Each path is a new rotation, seen through one point. The rows after it are directions, each followed by how far the rotation turns it, in degrees a step (0 if it stays put).
Each turn is a multiple of 5 degrees from 10 to 175, or 0.
Each row of a path follows its step; steps can be skipped.
Rotation 1:
step 0: [ 10  23  35 -29 -18  16  -2 -69  -4   2 -21   2  16  31 -39 -21   0   3
  25 -21  -3   0 -30   9  -1  11 -10 -13  -2 -55 -11 -20  14  24  31 -40
  -4 -10  22  51 -19 -10   3   2  -1 -35 -16 -29 -11  13 -29   3  52   4
 -11  33  13 -35 -39  -4  -9   3 -37  -7  21 -29  14  -5 -13  34 -13   5
   5]
step 3: [-46  11  17  40 -29 -16  -1 -46   1 -22 -10 -25  -5  -1   1 -25  16 -13
 -26  43  19  -3 -18 -19  29  26  18 -19  -2 -12  -8 -11  -2  73  17 -21
 -30  12   1   0   0  16 -17  -4   1   3 -36 -25   5  18 -15  21  -5  18
  -5  21 -26 -42   4 -35 -14   1 -32  17 -54  24   4  25  25  43 -27  14
   3]
step 6: [-46  23  15  39 -18 -36 -19 -53 -29 -11  20  -5 -12  46   0  -6  -9  -3
  14  -6  12 -28  18  32  27  -5 -29  31   8  11  53 -34   3   8   6 -14
  54   1 -14   1 -14   8  -5  -7 -14   3  25 -14 -12  24 -16  26  22 -13
 -27  33 -52   0   0  10 -15  20 -56  13 -10  -2  39  -3  -2   3  -9 -23
   1]
step 10: [ 35 -16  31  39  -6 -32 -18 -55  -3 -26   2 -13 -55  38 -10 -14  29 -39
 -11   0   6   1  -4  24  31  39 -12   7 -25 -13   3  21 -13   0  14  12
 -30  -3   5  35 -17  45  11  42  -9  26 -35   1  11   9 -20   1  28  35
  11  19  15  -2 -34  15  -1  -3 -12  20  42 -41   7 -14  -6  22  -9 -11
  -5]
step 11: [ -7  26  25   1 -22 -31 -28 -27 -13   6 -23 -17  10  32 -11  19  21   1
 -23 -40  19  -3   2   9  38   0  24 -37 -17 -36   9   4  12  16   4 -52
   0 -36  25  25  -4   9 -13   8  -4 -16  -2 -28   2  33 -27  30  29   9
  42  57 -10  -6 -39  23 -36  16 -47   3  13 -23 -19  -4   4  14 -14 -41
   2]
step 22: [ 11 -23 -12 -11 -42 -35 -19 -36  -9 -26   9 -47   2  72 -31  10  34  16
 -27  18  17   6  -1  -1  11  19  37  -4  -5 -16  14   8  18  -9   0 -45
  10  10   7   0   4  30  24 -23 -12  15 -22 -40   6  22 -17  -6  13  35
  11  21   4  40 -21   8 -12  19 -50  39  12 -30 -10 -17  14  17 -16 -27
  -8]
step 26: [-42 -17  14  25  28 -12 -20 -50  27 -38 -18  -2 -49  37  22 -22  20 -49
 -13 -11  32 -31  -6  16  18  -3  47 -19  17 -12   7 -33  -1  -2  72 -21
  16  19 -13   2   0 -17  14 -10  10   3 -14   7  23  13 -41  14  11   5
  23 -13  -6   2  29  -2  17  -3  -4  12  -8  -3  15  40 -32  15   3 -24
 -20]
step 27: [-46 -14  -7   4   2  -6 -54 -27  -2 -15  17 -33 -25  31 -28   6  -8  16
 -38  12 -23 -13 -44  40   4  31  -5  -9   8 -20  -9  -4   9   1  47 -60
  44  34  19  23  -6   1   4   6   6 -29  11 -24  10 -10 -37 -38  30  37
   8  -4 -15   0  10   6  10  -1 -13 -36  -9 -20   5   8 -23 -10 -13 -32
  31]
step 33: [-14 -22 -34  20 -52 -31  -4 -43 -10 -55  -3 -48  15  41 -29 -24   8   2
  12   8  25 -13 -10   5 -26  -2  12  17  -7 -28  24   2  14  24  22  -9
  -2 -15  25  10   2  26  19   1 -26  -4 -41 -16  -6  52 -43  29   2  23
 -23  18 -19  17  -8 -13  26 -18 -12  13  -8  -2  10 -10  19  27 -42  10
  29]
Directions:
[ -1   5   1  -5  -1   2  -2  -2  -1   2   7 -13   8   2  -1  -9  -1   9
   6  -3  -2  10   1  -1  -2  -5  -2   9 -13   4   5  -7   1  -3  -4 -11
   9 -15   7 -14  -2  -5   1   3  -3   2   1  -8  -3   9  -6   3  12  -2
   3  -3   3   1  -4   5  -5   2   3   2   1  -7  11 -10  -7  -7   3   1
  -1] -> 65
[-16   6  -2   2   4  -6  -3   6  -7 -11 -13  -3   0  -4   4   9  -2  -6
  -3 -13  11  -4   8  -3  -8 -13   2   0   5   3   1  -4  -8   2   3   6
   3 -10   2  -3   8  -2   0   2  -5   1   1   8   1   4  -3  17  -1  -4
   4   6  -6   0  -4   1  -7  -6   1  -3  -3   3   2   1   1  -1   4  -4
   2] -> 145
[ 11   7   1   4   7   0  -1   5  -6  -3   3   4  -8  -1  -5   8   9  -1
   1  -8   0   3  -3  -4   3  10  -5   3  -2   4  -9  -2  -4  -5  -6  -4
   2 -12  -4   8  -1   0  15 -10  -3  -8   1  -3   1   1  -6   6   2   6
  -7  -6   6  -2   2   6  -9   6   2 -10  12   1   2   5   9  10   2   4
   8] -> 35
[ -4  -2  -2   7  -8   4  -4  -2   8  -2  -1  12  -5  -6  -2   0   2   6
  -5  -2   7  12   9   6   3  -3  -2  15 -10   5   4   3  -6  -7   3   8
   7   3   2  10  -9   0  -1  12  -9   4  11  -4 -10   1   4   0   0   8
  -2   1   0   6   1  -8   3   4   4   2  -4   6   2  -4  12   3   5   3
  -3] -> 95
[  0  -3   4  11  -1   5   6   6   8 -12   1  -2   1  -5   0  -9   8  -5
 -14  -1  -4   5  -8   1  -3  -2   1  -4  -6  -4  -3  -3  -5   4   3  -3
  -9   2  -6 -15   3   0   4   4  -1  12   9   5  -3  -1   8  -4   0  -1
   6  -8   4 -16   7   4 -10  -2  -2  -2  -1   9   8   7   0   1   0   5
  -5] -> 65
[ 11   1  -7   1 -11  11  -7  -3  -1   4   2   7  -9  -8  -8  -4   1  -1
  -3 -13 -10  -1  -1  -2  -7   0   6   6   9  -4   8  -6  -6   4   0  -2
   0   2  -5  -6   1   7  -3  -4 -13  -6  -1   4   2   5  -3  -6  -2 -13
   2  10  -2   4   3   6  -5   5  -8   3  -6  -6  -4  -2   2  -7   4   6
   6] -> 65
[  2  -3  11  -8  -5   3  14   5 -13   5  -7   3  -8  -3   0  -1  -1  10
 -13   3   4   2  -7   0   1   7  -2   4  -5  12   7   3  -1   2   3   2
   4  -2   9   3   6   3 -13  -6  -5   4  -2   0  13  11  -3  -2  -5   3
   4  -6   3   2  -5   3  -7   0  -6  -1  -2   8  -6   2  -8   7  -4   1
  -5] -> 40
